One turn sends every row of this set to another row. A few are shown first. Where does it send the rows asked after them?
q_993: [ 3.24 -1.23 -1.77  0.68  0.54  0.46 -0.21  2.03  0.08  0.19  3.35 -0.63
 -3.42 -0.75  3.74  1.59  0.98]
q_423: [ 0.18 -1.82 -2.84 -2.05  3.66  1.07  2.80 -0.52  3.65  0.98  2.47 -2.71
  0.91 -0.77  1.61 -0.19 -0.44]
q_940: [-0.44  0.57  3.14  0.21 -3.20 -0.81  2.54  2.30  0.53 -0.34 -2.68 -0.10
 -2.46  1.57 -1.50 -2.58 -2.33]
q_812: [-3.10 -1.73 -0.35 -3.72  0.57  3.64  2.04 -2.50 -2.74  0.56  1.11 -0.43
 -0.76  0.38 -0.98  0.13 -3.89]
q_263: [-0.20 -1.46  4.16 -1.36 -2.14 -1.57  4.76  0.17  0.66  2.81  0.47 -3.39
 -0.10 -3.23  0.80 -3.29 -1.55]
q_162: [ 2.81  0.11  2.11 -0.07 -3.60 -1.88  1.25  0.68  0.71  3.06 -3.16  1.20
 -1.23 -0.75 -0.52 -1.34  0.31]
q_844: [ 3.74 -0.93 -0.29  0.33 -0.14 -1.47 -2.17  2.38 -0.49 -2.32  1.93 -0.60
 -2.83 -0.86  1.81  0.58  0.81]
q_508: [-0.32 -2.22 -5.06  0.16 -0.11 -1.46  1.57 -1.70 -0.06 -1.92  0.45 -0.69
 -2.37 -2.59  1.78  1.25 -3.33]
q_754: [-0.94 -4.36 -4.63 -0.25 -0.17 -0.05  0.66 -0.76  1.77 -0.15  1.57  0.41
 -1.58 -2.18  2.05  1.45 -1.01]
q_214: [ 1.58  0.62  0.58 -1.14  0.08  1.78  2.01  0.32  0.54  0.35 -4.57  1.68
 -1.34 -3.03  2.19  0.29 -0.23]
q_467: [-1.77  0.66  0.74  0.52  1.08 -1.78  1.00  2.94 -3.14  5.70  1.80 -1.52
 -2.79  0.04 -2.43 -0.95 -3.00]
q_41: [-0.02 -0.57  1.65 -1.47  1.28 -2.35  1.49  1.46 -1.83  4.20 -1.59 -0.29
 -4.13  1.44 -1.97 -4.42 -3.38]
q_699: [ 0.04 -0.34 -0.71 -2.26  1.44 -0.74 -1.66  4.08 -2.95  2.71  0.32 -0.35
 -3.20 -2.17 -0.20  1.50 -5.43]
q_97: [ 0.48 -0.56  4.30 -5.34  0.60 -0.07  1.23  2.18 -0.24  0.44  2.11 -2.38
  0.40 -3.39  1.93 -2.05 -0.08]
q_822: [-2.87 -0.44 -1.25 -0.17 -2.03  0.13  1.59 -1.71 -3.42  1.87 -1.14 -2.98
 -1.05  2.63 -0.43 -1.35 -3.59]
q_4: [-2.18  1.44  1.40  0.32 -2.69 -1.97  4.08  0.19 -3.66  0.87  0.55 -0.21
  0.81  0.73  0.38 -1.55 -4.50]
q_616: [ 2.80 -4.42  0.30 -0.61  2.68  1.49  0.60  2.32  1.48  1.16  4.49 -2.20
 -1.11 -0.25 -0.43  1.98 -1.92]
q_975: [ 2.81 -2.26  0.91 -1.99  3.69  0.31  0.82  1.19  0.43  0.85  5.37 -1.27
 -1.99  0.12 -3.07  0.47 -1.77]
q_176: [-0.39 -2.20  3.08 -1.20  0.20 -3.91  4.16  0.33 -3.53  3.52 -0.82 -0.36
  0.56 -2.15  0.38 -3.56 -1.77]
q_784: [-0.36 -1.94 -0.86 -0.61  4.80  0.70  4.13 -1.86  2.26 -0.33  1.48 -1.96
  0.65 -3.06 -0.03 -1.32 -0.44]

q_176 turns into q_41
q_844 turns into q_508
And these:
q_812 turns into q_97
q_616 turns into q_993
q_822 turns into q_263

One turn sends every row of this set to another row. A few are shown first. Where does it send the rows asked after them?
q_759: [ 3.55  0.24 -1.12  1.52 -1.18 -0.28 -5.60  0.33  0.07 -1.68 -0.65  0.45]
q_511: [ 1.53  1.32  0.32 -0.04 -4.51  0.78 -3.77  2.08 -0.65 -1.31 -0.89 -0.51]
q_721: [ 0.77  0.14 -0.86 -3.85 -2.80  1.04 -3.35  2.39  1.44  0.43  1.91 -1.01]
q_650: [-2.02 -1.87  4.18  0.22  1.05 -3.60  0.26 -1.14 -0.21  1.03 -0.71  2.23]
q_400: [ 2.65 -3.48  1.72 -4.52  3.35 -0.06  1.61 -0.09 -1.40  0.11 -1.12  0.87]
q_374: [-0.20 -0.36  4.65  1.79  0.69 -2.76  0.37 -0.57 -0.95 -0.19 -2.87  2.08]
q_340: [ 0.66 -0.79 -0.93 -1.03 -1.91  0.47 -4.31  5.64 -0.17 -0.06  0.19  0.04]
q_920: [ 1.33 -3.29  0.58 -4.12  3.47 -0.57  2.18  1.09 -0.89  1.84 -0.83  0.43]
q_942: [ 1.15  0.87 -1.29  0.45 -1.43  0.57 -4.35  2.60  2.09 -2.72  0.08  0.57]
q_833: [ 3.75  0.51 -1.42 -1.40 -0.59  0.14 -4.81 -0.73  1.49 -1.25  1.32  2.17]
q_916: [ 1.47 -4.71  0.46 -3.27  3.18 -0.81  0.83  1.25 -2.74  1.26 -1.00  0.51]
q_461: [ 0.38 -1.40  4.07 -1.42  3.16 -1.40  1.08  3.85 -1.52 -0.62 -2.60 -0.10]
q_225: [ 0.91 -3.07  1.66 -1.03  1.16 -1.51  1.09 -2.97  1.45  3.62 -1.06  1.68]
q_516: [ 2.26 -3.58  1.65 -0.68  0.48 -0.84  0.99 -3.76 -0.34  2.31 -1.77  1.75]
q_458: [-0.38 -0.97  5.23  2.13  0.71 -2.50 -0.02 -0.10  0.78  1.40 -3.12  0.99]
q_382: [ 1.00 -1.18 -2.39 -2.81 -1.83  0.76 -3.41  3.58  1.15  1.22  1.69  1.11]
q_693: [ 2.78 -2.82  1.65 -3.65  4.02 -0.63  1.44 -0.48 -2.18  0.76 -0.15 -0.47]
q_885: [ 0.68 -1.36  3.78 -1.99  3.38 -1.82  0.84  2.66 -2.19 -2.00 -2.34  1.19]
q_766: [ 2.18 -2.07  1.99 -0.24  1.50 -1.31  1.21 -3.78 -1.08  2.66 -0.64  0.52]
q_447: [ 2.82 -0.92 -0.71 -0.47 -3.82  1.03 -4.83 -0.71  1.05 -0.43 -0.48 -0.93]
q_160: [ 1.55 -0.21  4.99 -1.64  3.47 -1.53  0.83  1.95 -2.36 -1.10 -1.17 -0.21]
q_976: [ 1.83  1.30 -0.16 -3.33 -2.97  1.21 -3.13  3.11 -0.23 -2.02  0.85  0.06]
q_267: [ 1.19 -3.22  1.31  0.12  1.02 -2.02  0.92 -3.63 -0.58  2.10 -1.75  2.34]
q_557: [ 1.11  0.89 -2.22  0.42 -2.41  0.58 -3.60  0.95  2.59 -1.40  0.73  1.26]
q_814: [ 1.98 -3.91  0.52 -3.80  3.78 -1.03  1.58 -0.66 -1.58  0.23 -1.02  1.22]
q_661: [ 3.20 -0.78 -0.85 -3.76 -2.15  1.39 -4.22  0.45  1.42 -1.09  1.22 -0.02]
q_297: [ 1.37 -0.96 -0.17 -2.14 -2.93  0.59 -5.09  0.64  2.64  0.67  0.99 -1.45]
q_99: [ 0.21  0.61 -0.36 -2.19 -3.64  0.84 -3.33  3.63 -0.16  0.15  0.25 -1.96]
q_659: [ 2.72  1.48 -1.87  0.52 -1.64  0.24 -3.64  2.66 -2.27 -1.80 -0.68  0.40]
q_683: [ 1.18 -0.64  4.78 -2.07  2.31 -0.94  1.10  2.76 -2.23 -1.82 -2.45  1.13]
q_242: [ 0.83 -0.57  0.08 -0.25 -3.47  0.45 -4.92  2.11  0.93  0.17 -0.49 -2.42]
q_438: [ 1.50  0.12 -3.85 -0.47 -1.82  1.32 -2.76  1.54  1.42 -1.22  0.65  0.38]
q_570: [-0.65 -1.21  5.41  1.08  0.56 -2.77 -0.80 -0.51 -0.04  0.99 -1.46  2.86]
q_33: [ 1.66 -0.21 -2.87 -0.35 -0.97  1.18 -3.55  3.00  1.06 -2.46  0.14 -0.36]
q_861: [ 0.62 -0.45  5.02  1.71 -0.33 -1.79  0.70 -0.90 -0.96  0.49 -3.17  1.79]
q_181: [-0.34 -5.01  1.25 -2.43  3.81 -1.95  0.58  0.85 -2.46  0.21 -0.99 -0.35]
q_636: [ 0.83 -0.89  0.03  1.04 -2.40 -0.10 -5.72  3.43  1.60  0.35 -0.36  0.22]
q_72: [ 1.20 -1.62 -1.08 -0.73 -2.45  0.15 -5.05  1.49  2.91  1.53  1.41  1.34]
q_961: [-1.01 -2.79  4.73 -1.08  3.52 -2.86 -0.52  1.68 -0.96 -1.28 -1.20  0.60]
q_877: [ 3.00  1.92 -2.46 -2.39 -1.00  0.35 -2.83  1.76 -0.72 -1.60  1.41  2.29]
q_103: [ 0.77  0.32  5.16  1.64  0.96 -2.24  0.60 -1.22 -1.28  1.09 -1.81  0.80]
q_9: [ 0.30 -2.56  4.91 -1.22  3.43 -1.82 -0.87  3.44 -1.76 -1.25 -2.11  0.69]
q_520: [-1.10 -3.79  0.85 -1.02  1.31 -2.44  1.65 -1.94 -1.83  2.33 -0.40  1.36]
q_236: [ 0.40 -3.44  1.06 -0.99  0.39 -1.85  1.21 -2.60 -0.92  3.45 -0.58  2.76]

q_759 turns into q_659
q_650 turns into q_961
And these:
q_557 turns into q_942
q_885 turns into q_814
q_400 turns into q_516
q_920 turns into q_225
q_661 turns into q_447
q_693 turns into q_766
q_297 turns into q_242
q_916 turns into q_236
q_382 turns into q_72

